In the rows, 128 means zero.
The rows below come in pairs that one turn or mirror swaps. Which row does each named row swap with?
gabup: [ 97 150 141 122 162 113 125 118 125 163 129 136 170 141 106 106 129 146]
Gamek: [ 86 109 107 110 126 103 135 108 149 132 148 134 137 134 143  84 155 125]
zani: [ 98 149 118 148 104 102 133 149 137 120 139 147 140 133 120  95 142 149]
lopag: [103 127 149 142 136 126 135 126 109 137 152 114 158 131  93 145 155 142]
zogom: [ 94 130 125 103 158 117 126 156 124 162 113 127 122 163 115 103 158 123]
rig: [102 140 135 111 158 111 129 152 132 152 144 104 124 155 124  84 147 134]
mudot: [101 136 131 112 165 114 132 134 144 154 140 109 133 154 114  76 150 131]
Kizom: [102 142 130 102 147 109 128 119 116 137 145 152 136 121  97  96 173 151]
dalu: [134 136 141 129 134 111 158 132 126 155 110 148 156 152 139 140 165 128]
bek: [134 135 133 131 128 109 160 137 122 154 100 138 157 151 142 138 158 131]
sos: [103 129 127 133 131 126 153  96 128 135 129 130 153 119 132 161 158 120]
taza: [111 138 125 156 121 118 168 131 150 130 137 101 146 123 131 122 155 119]
zegu: [ 96 124 146 104 154 102 123 113 135 135 153 129 142 121 124 150 137 144]
Finas: [128 132  89 149 149 105 134 147 139 152 125 114 143 136 139 124 120 120]
tev: [135 120 102 150 141 112 145 116 103 141 142 122 164 152 116  95 166 147]
turuk: [136 119 105 140 142 114 143 106 109 145 144 127 168 152 109  99 164 148]
semuv: [117  97 114 122 138 138 152 118 106 146 151 126 156 114 124  85 157 129]
Nog: [ 90 126 113 126 130 133 147 129 117 146  95 140 149 138 130 147 174 110]
lofib: [ 90 123 114 154 143 121 144 149 134 116 115  95 153 127 126 120 146 159]
Zana: [142 130  88 117 159 102 139 148 128 137 135 123 117 121 122 121 165 130]
vubak: [128 131  85 125 138 102 137 167 130 126 114 140 120 128 125 118 161 129]
Ruzum: [107 130 130 134 137 116 143  92 132 132 147 132 160 113 131 157 147 133]
Koron: [ 92 139 141 126 168 124 146 123 131 166 116 110 172 131 113 115 157 133]
zafe: [ 75 126 100 125 133 108 127 111 154 114 146 119 142 130 134  94 145 143]
Tadit: [111 131 140 121 146 115 135  97 140 136 157 130 152 109 131 147 140 135]
vigir: [ 83 124 103 148 136 107 142 143 148 108 127 107 143 131 136 110 135 154]
pifi: [120 134  91 132 126 104 140 164 129 123 118 140 112 122 135 122 161 128]
roko: [105  99 126 144 143 137 160 136 119 129 130 101 160 119 117 108 157 154]
mep: [117 130 130 108 142  81 118 139 137 152 148 116 122 132 105 134 169 134]
lidab: [119 107 106 120 137 137 139 117 105 145 154 146 140 128 127  80 144 115]
Sok: [108 139  98 125 129 120 126 124 114 144 152 153 126 148 138  89 127 112]
sebu: [ 88 116 103 107 123 107 137 105 150 131 157 133 136 136 137  89 152 124]
mit: [117 100 118 125 140 139 154 117 106 143 145 126 153 122 127  77 157 128]
sofu: [ 78 104 128 105 127 111 120 161 110 135 118 131 130 148 128 136 147 140]
peke: [108 153 127 100 146 102 131 117 112 135 138 159 142 122 105  93 163 146]
Koz: [ 95 123 114 126 135 134 142 126 112 146  96 140 143 144 132 148 171 106]
saka: [121 125  96 161 139 131 139 134 117 145 142 128 161 121 139 131 122 118]
guvu: [101 166 127 120 141 117 140 129 114 126 121 166 148 129 111 101 155 154]
lef: [100 109 125 149 146 122 156 145 132 125 119  96 161 121 123 119 154 160]
setib: [ 87 127 116 116 143 128 140 140 113 153  89 135 134 152 127 124 171 108]
zibe: [101 156 111 134 130 120 112 136 127 134 150 147 127 163 133 125 129 116]
Rase: [ 79  97 126 108 129 108 114 153 109 135 119 138 132 146 132 136 150 137]
keper: [106 147 112 137 131 116 114 144 112 138 136 146 125 155 138 133 118 114]
pomuz: [ 90 109 138 102 141 108 116 151 127 131 131 127 131 126 137 147 134 144]

Swapped with Kizom: pifi
Swapped with taza: lopag
Swapped with Nog: semuv
Swapped with Gamek: Rase
Swapped with lef: Ruzum

